The rows of Z fall into several groups, which share some directions, and each row is roughly a mix of its group's hidden directions.
Z, 132 rows:
[[ -2 -26  10  -1 -26  -7 -14  -6  16   0]
 [  2 -13  10  29  -3  -6  -4   2 -26  10]
 [  3   7   2 -22   6  20  -7  -8  25  15]
 [  9 -11  29  -5  -2 -15  -6 -24  -7   1]
 [ -4   7  -3 -18  -5  -2   7 -10  17  34]
 [  2  12   5  -7 -15  -3  17  34  -5  -5]
 [ -5  -2  -5  23 -10  26   6  13 -20   2]
 [-11  -7   6 -24 -11 -19 -15 -11  15 -13]
 [-13  -3  11 -22   4 -16  17  16  19  -2]
 [ -8  -3   9   4  -1 -13  14  16 -20 -28]
 [  2 -13  -4  24   1 -14 -18  -8 -23 -11]
 [  1 -10   6  -2  21 -27   0  23   7 -10]
 [ -4 -12 -21  14  11  -9  21  -5 -18 -15]
 [  7   3  -7  -8  -7 -26 -12   8  11 -27]
 [ -4   4   8   2 -29  23 -11   9  17   6]
 [ 21  -3  18  20   2 -15 -20  -1  10  -8]
 [ 11  -8  17  21   0 -25 -11   8 -10  12]
 [  3  -4 -10  19  -6   0   9  36   7   4]
 [ 19 -14  -6  16  28  -6  -2  18  -2   2]
 [ -8   4   9  -1   3  -9   2   1  40  11]
 [ 17  -5  14 -23   9  17  17 -12   0 -12]
 [ 25   3  12  19  -6   1  16  -9  21   2]
 [ -6   0  18 -18  -6 -19  -9 -28   3  -2]
 [ 20   2   9  -2  -3  12 -11 -19  29  -4]
 [-11 -13   3   0   6  -5  -7   6  39   3]
 [-19   8 -15 -27   4 -13 -16  10   8   0]
 [  0  14  20 -30  -6  -5   3 -18  -8  -1]
 [  3  -4  29   1  14 -25  -7  16   3  -2]
 [ 21  -1  -6  30  -1  13  12   0 -14 -10]
 [ 16  -9  10  14  19 -26   5  13  -6 -10]
 [ 13  -9  -7  -6  19  30   7 -13  -9  -8]
 [ 19  26  -3  16  16   8  -5  16 -10  -2]
 [-19 -10  -1  -3   9   3  11  31   9  14]
 [ -6   2 -26   7  18  -8   1  26   8   4]
 [ -5  -7 -19  12 -20  17  24  -2  11   4]
 [ 11  -9  -9   7  -1  13  -6 -14 -34  -8]
 [ -4  -1   9  -6  -6  28  -6   3  29  11]
 [ 17  -1  18   5  -1  26   5 -21 -10  -8]
 [  9  -3 -18   9  25 -15 -17  -4   0  19]
 [-11  12 -12 -23   4  -3  19  11  21   9]
 [  9 -10 -18  28 -18  11   6 -10  -6  -8]
 [ -9 -11   7 -20   6 -11   5  17  17 -24]
 [ -2   6  12  -2 -20  -1 -21  26 -14  -9]
 [ 26   2   6  27  14 -10  -7  -9   0 -12]
 [ 18  16 -12   3  13  16   4  25   8 -10]
 [ -8  17  11 -31  -2   7  -2  18  13   5]
 [-11  -2  -8 -17  -5  27  -7   3  15  22]
 [ 12  -6  -3 -14  23   5   7  12  29  -2]
 [-21 -15   7  -5 -15 -26 -11   3  15  -4]
 [ -7  11  14 -25  -5 -16   9  17  -9  16]
 [  2   6  24 -17  14 -16   9  15  18  -2]
 [ 22  17   4   6  24 -10 -17   7 -11   2]
 [ -9 -10 -15  12 -28  -8  -9   9 -20   5]
 [  6   4   3   5  35   1 -14   9  12  15]
 [-11  -7 -18 -23   0  12  13  21  -9 -11]
 [ 24  10  -8  -5  -6 -13  16 -25 -10  -5]
 [ 24   8   1   2  -5  21  -5 -22  -1 -19]
 [  4  -7  -6  35   1 -15 -18   7   3   4]
 [ 18   2   4  12  33   0  17   6  -7  -5]
 [ 12  -8   4  31  -6 -24  -7  -8   1  -9]
 [-19  -1 -32  -6   7 -16  -6   3 -13  -1]
 [ -5  -2  -7   1   8  -6  17  18 -28 -19]
 [ 18  11  25   0  23 -16  12   1   3  -2]
 [-17  13   2 -13 -16  -2  -9 -24  17 -11]
 [ 24  11  17 -20  -1  13   3   4 -19   3]
 [ 17   8  32   6  -2 -21  -7  -6  -3  -2]
 [ -7  24  20 -17  -5 -10 -11  11  14   9]
 [-17   4 -11 -24  16  -8   9  13 -11  17]
 [ 17   7  29   9  11 -11 -15  -4  14   7]
 [ 24  10   3   2   9  20  15  20   4 -13]
 [-13 -11 -14   6   9  -3  31  17  11  -2]
 [  4  19 -19 -15  28  10   0   3   6 -10]
 [-19   7 -12 -23  -8  -2  10  26  -5  -6]
 [-23  -7  -6  -8  -7  -1 -13 -33  -1   2]
 [ 20   3   8  13  28   0  -9 -17   0 -13]
 [ -7  14  -3 -33  -2  14  13  16   1   2]
 [-16   2  19 -22  11  -9   7  19  12 -10]
 [  7  10   7  19  27  17 -13   8  -3  12]
 [-16   0 -34  10  -1   2   0  -2 -13  19]
 [  4   3  19  12  -6 -30   5  18  12   0]
 [-21 -15  -4   7  -3 -20  19   6  21  -1]
 [ 21   9  11  -8  28  -7  11 -15 -11   4]
 [  1   4 -28  -5  21  16  10  19   1  -1]
 [  2  -9  24  12   9   2  -7  12  30   3]
 [ -7   9   8 -12  -2   7   2  -2  37  14]
 [  1   1 -17  12  18 -19 -11  26   5   8]
 [-15   3  -2 -32   9  12   3  11  12  15]
 [  8  -6   3  10   1 -26  -6   1 -26 -20]
 [ -1   2 -21  -4  13   6  14  -4  30 -15]
 [  5  11   3 -22   5  30   7 -20   4  -1]
 [ -9 -10 -17   5 -14  27  10  -2  20   3]
 [-13 -12  18  13 -11  -2 -17   7  26   0]
 [  8  15   4 -16  13   5  26  -1  23   1]
 [-18   1   0   7  -1 -18  -2   7 -34  -5]
 [  8  -2  16 -25 -11  19  18 -11  -2  -9]
 [-10   0  13   1 -10   4 -27  -3  28   8]
 [ -1 -12 -20  12   2  23   8 -12  19 -15]
 [ -6   3  -4 -16 -23  28   3  18   4   0]
 [ 20  -3   3  26   8 -18   1  -6  -8 -21]
 [ 11 -19  19  29  -1  -4  -6   3  -1 -14]
 [ -6  -5 -19 -27  21   8  -7 -15  -7   3]
 [-14 -15 -10  14  -1 -14 -24  -9 -12  17]
 [ -5 -15  15  19 -29  -5  10   6  12  -2]
 [ -9   4   5   6  -4  -3  -5 -14  37  15]
 [-13  16   7   4 -27  -3  -1  12  23   9]
 [-17 -10   2   3 -21  24 -17   5  -3 -15]
 [ 14  16  -4  -3  16 -26 -10  -7 -17 -12]
 [  7   6  23 -14   8  11  -7   0  30  -5]
 [-12  13 -18 -35  -8   5  -5  -3  -1   0]
 [ -7 -20 -23  16 -17   8   9  11  -7 -12]
 [ 16  12  21  -3  13  10 -16 -20 -13   0]
 [ -4 -18 -11  20  -1   3   8 -12  29   5]
 [ 14   9  -1 -14  16   4  15 -13  16 -24]
 [-10  -9  -4   0 -13  20 -30  -6  -4 -15]
 [ 10  16  14 -24 -10  17   2 -10 -19   1]
 [  8   8   0  23   1  -9  15 -29   7  13]
 [ 12 -11  27  30   1  -3  -4   3  -7   5]
 [ 14   5  23  13  13 -26  -4   8  10   1]
 [ -7  -1  -5   5   7 -18   9  12 -32 -15]
 [ -1   2   9  -7   4 -14  26  14 -12 -25]
 [ -2  -9  -1   3   4  -7  37  13  15  -8]
 [ -9  -9   3  -6  -2 -22  -1   3  28  22]
 [ 20   2  19  24  -3 -15 -17   0  -9  -1]
 [  1 -12   3  22 -23   7 -25   4 -10  -8]
 [  4   4 -10 -12 -15  33  19   0  -4   4]
 [-15   6  -1 -33  -4  -9 -19   6 -11   1]
 [  2   4  15   1 -15   4 -32   9 -19  -6]
 [ -1   1 -17  -4 -19  29 -12  10 -13   9]
 [  7   9  12  14 -13 -12 -18 -27 -10  -4]
 [ 15   6  25 -21  20   5 -12   4   7   3]
 [  7   5  -8   5  11 -13 -14   4  33 -16]
 [ 22   3  32  11  -9  -3  13   5   0  -8]]

In each list below, four rows fit none of the groups, and each other row fits one group, some only roughly. Which are they? Name them in the order they come.
  j683: [-24 -12 -13 -19 -12 -17 -13   1  -8  -2]
  j911: [  7   3   8  -9 -26  -1  -1 -26 -19  -9]
  j944: [  6   6  20 -11   0   9 -16 -17 -28   3]
  j92: [-24 -22  -2   0 -23  -2  -9 -12   2 -13]
  j825: [-14 -18 -12  14  14 -20  16  12  -5 -10]
  j699: [  4  14  22   2  -1 -26 -16 -17   6  -2]
  j853: [ -4   1   6  -5 -17  16  22   7  20  20]
  j89: [-16   2 -13  -5  -2  18  -5  21  20  19]
  j723: [ 23   5 -10   5   6  26  11  -2 -15 -15]
  j789: [-14 -13   2  13   9 -12   3  29 -11 -17]
  j363: [  6 -17   0   4  -2 -11   0 -29 -26  -3]
  j911, j92, j89, j363
  j266: [ 15  19  -4  19   7  -1   7 -14 -24  10]
  j544: [ 27  -1  -6   1  12   6  -7  -8 -26 -15]
  j940: [-15   5   8 -22  -7  10   4 -14  28   3]
  j316: [  8 -17 -16   8  14 -10  17   3 -24 -14]
  j365: [ 22  15   7  16   6  23  -4 -14   9   9]
  j536: [-15  -4  12   1  -4 -31 -19  -5  11   9]
  j499: [  2  -7  32 -11   6  -1 -23   0  -5 -13]
  j664: [-10  -7  10  13   6   5 -21  10  23  20]
  j238: [-29  -7 -12 -11   1  -5  -1 -14 -25   3]
  j538: [ -9   6 -19   3   5   2  15  11  30  15]
  j685: [  1  -5 -33   8  -7   5  21  12  -4 -11]
  j544, j940, j238, j685
  j169: [ -9  -7 -12 -13  12  20  25 -14 -12  -8]
  j52: [ 18   8   3   5 -10  26   1 -19  17  11]
  j801: [ -5   2 -15 -18  10  -3  10   6 -33  -9]
  j207: [  3  17  -7  -5   3  10   7 -38   4  -1]
  j847: [  5  -1  20  -6   9   7 -32 -16   8   6]
  j135: [ -1   5  10  -4 -14 -12  -2 -35  14   8]
  j451: [ -5 -14 -21  12 -14  -2  -7  -6 -24 -18]
  j48: [-19 -14   7  -6  11 -16 -15  18  14 -13]
  j317: [  8  -8  16 -13 -18  10 -19 -25  -7  -2]
  j481: [ -2   7  -2 -27  -2 -20  -1   1 -24 -14]
  j64: [-15   2  11   7 -16 -19 -21   3  20  11]
  j581: [ 23  -1  -3   6  11  21  19  -8  -3 -20]
  j611: [ 10   5  24  16   7 -20  -4  16   9  15]
  j207, j135, j64, j581
  j331: [-18  -9   0  14 -12 -23   0 -14  -7 -21]
  j308: [-14  -7  13  -4 -35  10   9  -9  -5   7]
  j351: [ 11  25   8 -26   2   5 -15  -8  13   4]
  j575: [  1 -12 -12  22  13 -26  -7  -9   4 -13]
  j948: [17 -4  3 17  4 19 12 10 26  7]
  j965: [-10   2   3 -20  -9  -3 -22 -26  14  -6]
  j31: [-20   7   5 -16 -12  -1 -10  23  22   2]
  j107: [-13 -15   3 -16   2  11  18  10  27   7]
  j722: [ 22  11   7 -24  -7 -11  -6 -20 -13  -4]
  j634: [  5  14  28  -2  -2 -10 -29   5   3   3]
  j331, j575, j107, j722
  j552: [-13  -1 -11 -21   4  -2  -1   8 -27 -22]
  j265: [  1  -9 -14  -4   0  17 -15  -4 -30  17]
  j212: [-16  -6  13  12 -11  -7 -26 -17  -8  12]
  j828: [  8  -5   6  -3  12 -31  -7  20  14   9]
  j271: [-20 -11  15 -17  -1 -19  -2 -11  16  14]
  j327: [-19   0  -3 -24 -10 -10  18   7   6  20]
  j439: [ -4  11  -5  -4 -21   5  -7 -23 -28  -5]
  j800: [ -8  14 -22 -26 -16  -2  13  10   1   4]
  j116: [-14  -8 -19 -11  13  14   9  11  21  16]
  j143: [  5  15  10  -3  20 -31  13   7  -1   0]
  j113: [ -5   6  18  12 -22  -3 -28   4  11   4]
  j835: [ -1  -8   6   2   7 -23 -14  25 -14 -17]
  j277: [ -7   1  24 -23  -3  -3  -8 -21  17  -3]
  j212, j271, j116, j277
  j278: [  5  22 -14 -12  28 -16   7  -8  -1   0]
  j224: [22 19 31 -6 -5 -9 -1 -1 -6 -3]
  j714: [ 14  20   2  -8   6 -23  -4  19 -18  -7]
  j884: [ -3  12  15  -1  21 -14 -19  -1 -11  21]
  j777: [ 12 -15  18  11  -2  19  11 -11  18 -16]
  j78: [  8   0  18  16 -19  10 -26  -1  -6  12]
  j182: [ 14 -12 -13  15   9 -17  -3   0 -28   7]
  j134: [  7  10   7  -2  34 -22  -5   1  10  -5]
  j68: [  0   0 -18  -1  14  -3  19  30  -6  11]
  j534: [ -8   1 -15  -8   7 -10  12  33   8 -13]
  j559: [-13   5   5 -13   7   2  19  15  20  24]
  j430: [  1   3   2  -8   7  -6 -18  -4 -37 -11]
  j61: [-10  -4  -7   1 -33   9   7  11 -21  -4]
  j380: [  5  13  -1 -23  -9   5  25 -11 -19   6]
  j714, j182, j534, j61
  j211: [ -1  -8   9   6 -21 -26  -8  19 -17  -2]
  j342: [ -9  -7  -6 -10  19 -15  13  26  13  11]
  j822: [-14  -3  12 -17   1 -30  -6   3  -3 -20]
  j297: [ -9   9   8 -12   2 -12  16  -2  35  -2]
  j768: [  5   6   4 -19  -6  26  -9 -26  -4  -9]
  j574: [ -1   0   9 -12  -3  28  27  -3  11   9]
  j763: [-18  -5   3   8  11 -28   6  16  18  -2]
  j599: [  3   9   2 -13  -6 -27 -19   8 -21  -8]
  j15: [  9   4  -7  -6   6  17  -6  18 -33  -2]
  j946: [ 12  -9  10  19  -3   7 -12   9 -28 -15]
  j632: [ -1  -2  16 -33   4  13   0  -5   9 -19]
  j303: [ 26   4   9  19   5  13  14  -2   8 -19]
  j297, j763, j15, j946
  j576: [ 17  -7  -6  25 -12  11  20 -15  -9   3]
  j586: [-18  -6   0  15  -7 -19 -13  -1  29   2]
  j243: [  1 -14  -6   5  -5  27  17  17  20   2]
  j281: [-20  18   2 -15 -11  15  12  -5  19  11]
  j186: [ 3 -8  6 17 -3 14 -4  7 31 18]
  j963: [ 11  -6  -1 -10   6  34  10 -15  -2 -14]
  j522: [  5   1  29   4   8 -12 -24 -17  -5   3]
  j358: [-24 -21 -16   0   5   1  21  -4  13  -3]
  j370: [  0 -15  -1  19 -10   7  -6   7 -30 -15]
  j934: [  8  -2  -3   2 -25  21  -4 -14 -25  -1]
  j156: [ 16  -6  17  28  -9   0 -12   3 -13 -15]
  j665: [  7   0  -2   3 -15  33   5   5 -22   4]
  j857: [-13 -10   5  26  -5 -12  16  23  -5  -2]
  j281, j522, j370, j156
  j438: [  1  24  -1  -5  -6  30  15  -2  -2 -14]
  j584: [  6   8 -23   1   1  29  15 -11 -11   8]
  j995: [ 23   8   8   3   9  30   2 -10 -15  -6]
  j625: [ 21  11  -6   7   2  -4  -4  -6 -35  -9]
  j539: [  7 -12   9  13 -30  -4  -1 -24  -8   1]
  j850: [-15  -3 -12  -9  -9  -4   2  -3  38   2]
  j793: [ 8 -8 -1 37 -4 14  0 10 -8 -8]
  j47: [ -9 -14 -26  -9   1   9  26  10  -2  -8]
  j790: [-13  -8  -2 -26  23  -2  -4   4  22   0]
  j111: [  6   9  10 -12  21 -34   4  -1   2   5]
  j584, j625, j539, j850
